Where one turn sends some rows of the set: a few examples, then the rows asked:
bofi: [ -3   1   2  16   6  -4  -5  -6  -1  -7  -1  -8  -4   6   3  -1  15   8
   4  -4  -2 -16   0]
Nuti: [ -8   3  -4  20  13   6   0   1   6  -7  -7   9 -12  -7  -5 -14  13   7
   3   1 -19 -10  -8]
veti: [ -7   9   0  21   9   3   0   5   6  -3  -2 -13  -9  -1  -6   0  12   0
   0  -3   1  -9   3]
dape: [-10   2   7  17   5   5  -4   5  -7 -14  -7  -6   5   1   5 -15   8   5
  -4 -14 -10  -4  -9]
tar: [ -1  -2   9  15   8   4   2   8  -7  -1   1   5  -6 -10 -11  -6  14   2
  -7   0 -13 -12 -14]
degek: [ -8  -4   3  12  10   6   0  -3  -5 -11  -8  -1   6   1  -8 -12   5  -2
   1  -7   9 -11  -4]
Kemeg: [-15   4  -4  20   8  16  -6   8  -8 -11   1   3   2   3  -8 -12   0   1
  -5   2  -8  -8  -2]
biras: [-12   5  -4  14   9 -10   1  11  -6  -9  -1  -4 -11   5 -12  -8  10   1
   2  -3  -1 -12  -6]
kuv: [ -5   0   0  14   6  -8  -4  -4  -5 -10  -1  -4  -5   8   0  -3  14   8
   5  -3  -3 -18  -3]
mugu: [  1   6  -4  12  15   8  -9   1  -9   3  -3   3  -9  -6  -7 -14   4  11
  -4  -8 -10 -17  -3]
Far: [-15   4  -4  21   9  17  -6   9  -7 -11   1   3   2   2  -8 -12   0   1
  -5   3  -8  -9  -1]
relok: [-13   8  -5  19   9  -4   4   9   1  -7  -3 -10 -11   2 -11   0  12   1
   1   0  -1 -12  -1]
talap: [-17   5  -1  23   4   6   4   6  -2 -15 -11 -10   3  -1   0  -4  11   5
  -4  -5 -13 -10  -6]
bura: [-13   6   3  23   5  10   1   3   1 -12 -10 -12   4  -3   4  -5  10   5
  -5  -8 -11  -7  -4]
bitis: [ -6   1  -1  15   6  -8  -2  -4  -3 -10  -1  -6  -5   7   0  -1  15   8
   4  -2  -4 -18  -2]
siz: [-10   4   8  20   5  10  -3   3  -2 -11  -8 -10   6  -2   6 -10   9   5
  -4 -12 -10  -4  -5]
dad: [ -1   8  -7  16  14  12  -6   1  -4   3  -5  -2 -10  -9  -8  -7   6  11
  -5  -4 -11 -19   0]
geku: [-13  -3  -2  13  10   4   4  -1  -5 -13 -11  -2   4   1 -11  -7   6  -2
   1  -2   6 -14  -5]
lin: [ -4   8  -9  16  14   8  -4   2  -6   2  -6   0 -10  -8 -11  -6   6  11
  -5  -3 -12 -21  -2]
zef: [ -3  -1   8  16   8   4   4   8  -6  -2   0   3  -6 -10 -12  -3  14   2
  -7   1 -14 -13 -13]
bafa: [-12  -1  -2  15  10   7   4  -3  -2 -12 -11  -5   5   0 -11  -4   7  -2
   1  -2   6 -14  -2]
Pov: [ -8   2  -2  19  13   4  -1   1   4  -7  -6  11 -12  -5  -4 -17  12   6
   2   0 -18  -9 -10]
lut: [ -9  -1   1  16  10  10   2  -4   0 -10 -10  -6   6  -1  -8  -5   6  -2
   0  -4   8 -12  -1]
zevap: [ -5   6 -10  13  14   5  -4   4  -9   0  -5   2 -11  -6 -11 -10   5  11
  -4  -3 -12 -21  -4]
padim: [-14   4  -3  20   9  17  -8   8  -8 -11   2   3   2   3  -7 -14   0   1
  -4   1  -8  -7  -2]
bilum: [ -5   2   0  17   6  -5  -3  -5  -1  -9  -1  -8  -4   6   1   0  15   8
   4  -2  -3 -17   0]
Naran: [-13   4  -2  21   9  18  -8   7  -7 -11   2   3   3   3  -6 -13   0   1
  -4   1  -7  -7  -1]
nofub: [ -5   1  -1  18  13   5  -3   0   4  -7  -5  11 -11  -6  -2 -18  11   6
   3  -2 -17  -7  -9]
tamo: [ -7   3   3  12   9  -9  -4   9  -7  -7   1  -1  -9   6  -7 -15   9   1
   2  -9   1  -8  -7]
tutok: [ -1   1   3  15   6  -5  -6  -6  -2  -8   0  -6  -4   7   3  -4  15   8
   5  -5  -2 -15   0]
bes: [ -7  -2   3  14  10   9   0  -5  -2 -10  -9  -4   6   0  -6  -9   6  -2
   0  -6   9 -10  -2]
Dogut: [ -4   3   1  19  13   8  -4  -1   6  -5  -5  10 -11  -7  -1 -17  12   7
   2  -2 -17  -6  -7]
pila: [-18   3  -1  19   4   1   4   8  -8 -17 -10  -6   2   2  -2  -9  10   6
  -4  -7 -14 -10 -10]
zif: [-15   1   4  16   4   1   0   7 -10 -16  -8  -3   4   3   1 -14   8   5
  -3 -11 -12  -8 -11]
vig: [-15   5  -4  22   9  18  -6   8  -6 -11   1   1   2   2  -8 -11   0   1
  -4   2  -8  -8   0]
venon: [  2   7  -4  14  15  11  -9   0  -6   4  -4   0  -9  -8  -6 -11   5  11
  -5  -7 -10 -17  -1]
Labur: [ -5   4   0  21  13  10  -3  -2   8  -5  -5   7 -11  -8  -1 -14  13   6
   2  -1 -17  -7  -6]
Funu: [ -2   5  -7  12  14   5  -7   3 -11   1  -4   4 -10  -5 -10 -14   5  11
  -4  -6 -11 -19  -5]
Gat: [  1  -1  11  17   8   8   1   5  -4   1   2   2  -5 -11  -9  -4  14   2
  -7  -1 -11 -10 -11]
puvi: [ -7   4  -3  22  13   8  -1  -1   8  -6  -7   7 -12  -8  -3 -13  13   6
   2   1 -18  -9  -6]
kom: [-11  -4   0  11  10   4   2  -2  -7 -13  -9  -1   5   2 -10 -11   6  -2
   1  -5   7 -12  -6]
Pimos: [-14   5  -3  21   9  19  -7   7  -6 -11   2   2   2   2  -7 -12   0   1
  -4   1  -8  -7   0]
fosir: [  0  -2  12  15   8   6   0   6  -6   0   2   4  -5 -10  -9  -6  14   2
  -7  -2 -12 -11 -12]
kobil: [ -1   4   8  13   9  -2  -8   6  -3  -3   3  -5  -7   3  -2 -14   9   0
   1 -11   4  -4  -3]
fuge: [ -3   0   8  18   8   6   4   7  -4  -1   0   2  -6 -11 -12  -2  15   2
  -8   2 -14 -13 -11]
Tis: [ -2   7   7  18  10   4  -6   4   4  -2   1 -11  -7   0  -2  -6  10   0
   0  -8   4  -5   2]
koz: [ -3   0   3  13   6  -7  -5  -5  -5  -9   0  -4  -4   9   2  -5  14   8
   5  -5  -3 -16  -2]
guz: [ -1   0   9  18   8   8   2   6  -3   0   1   1  -5 -12 -10  -2  15   2
  -7   1 -12 -12 -11]

mugu goes to Funu
lut goes to bes
biras goes to relok
Where do these go?
siz goes to dape
puvi goes to Labur
bitis goes to bilum
fosir goes to tar

Where one turn sends some rows of the set: a few examples, then the rows asked:
pekuz: [  0 -12  -7   8   6  12   9  -5   1   3  -8  -3   2   5   9  -2   1  -6]
Fom: [ -3  -8  -1   6  -7  -2  -3 -10   1   4  -3  -7   4  -2   0   7  -1   6]
Giter: [  3   5  -1  -4   0  -8   0 -15   3  -7  -4   6   1   5  -4   5   2 -13]
Lar: [  8   3   6   4   1  -9   4 -14   1  -2  -6   1   0   7 -12   0   6  -9]
vipe: [  1 -11 -10   6   6  13   8  -4   2   2  -7  -6   3   4   5  -4   4  -7]
gusi: [-2  1 -9 -1 -4 -6 -3 -9  2  3 -1 -1  6 -3  5 13  1 -3]
dufed: [  3   1  -6   5  13   5   5  -3   0   3  -6  -3  -7   7  11   0   2 -13]
videz: [ -6   0 -10  -3  -5  -7  -1 -10   5   0  -3   2   6   2   3   9   3   0]
badag: [  8 -12  -2  10   8  11   9  -2   3   1  -9  -3   3   9   5  -3   2  -8]
geg: [  4  -2  -4   4  11   5   5  -4   2   3  -8   1  -4   8  13   0   2 -16]
kub: [ -3  -4 -12   4  10   9   8  -6  -1   4  -6  -4  -3   2   9  -2   3 -10]
gol: [ -4   2  -9  -3  -3  -7   0 -11   5  -4  -2   4   5   0   3  10  -1  -3]
Zupib: [ 4 -7  8 11 -3 -5  3 -8  4 -1 -6 -4  3 -2 -9  1 -2  3]
Vudu: [  5  -5   8  11  -2  -7   4  -9   2   1  -6  -4   1   4 -10   0   2   4]
Kune: [ 13   2   5   4   1  -6   3 -14  -2  -4  -4   0   1   9 -11   4   2  -8]
gaton: [-4 -6 -3  6 -5 -5  2 -7  5 -1 -4 -2  6 -4  0  8 -3  7]
sene: [  9  -4  -1   6  12   6   3   1   4   0  -8  -4  -3  13   7  -1   3 -12]
kem: [ 10  -6   0   8  11   7   6  -1   3   1  -9  -1  -1  11   7  -2   3 -15]
Nezik: [  7   7  -5  -3   0  -8   1 -12   0  -2  -2   4   4   4  -2  10   4 -12]
dizag: [  8 -12  -3   7   8  11   5   0   5   0  -9  -6   3  11   3  -3   4  -8]
lefeg: [  8   0   9   5   0  -7   2 -14   2  -4  -7   1   0   4 -11   0   1  -9]
lolup: [ -2  -6  -9   5   9   9   7  -6   0   4  -7  -1  -2   4  14   0   2 -11]
bizu: [  2   6  -5  -4  -1 -10   1 -15   3  -2  -4   5   3   5  -4   6   6 -12]
Vuri: [-3 -7 -2  7 -6 -6  1 -7  5  2 -4 -4  5  1 -1  6  1  9]
vap: [  6  -8   8  10  -3  -2   1 -13  -2   0  -4  -6   2   5 -10   2   0   3]

bizu goes to Lar
badag goes to pekuz
kub goes to dufed
Where do these go?
gusi goes to Nezik
Zupib goes to gaton

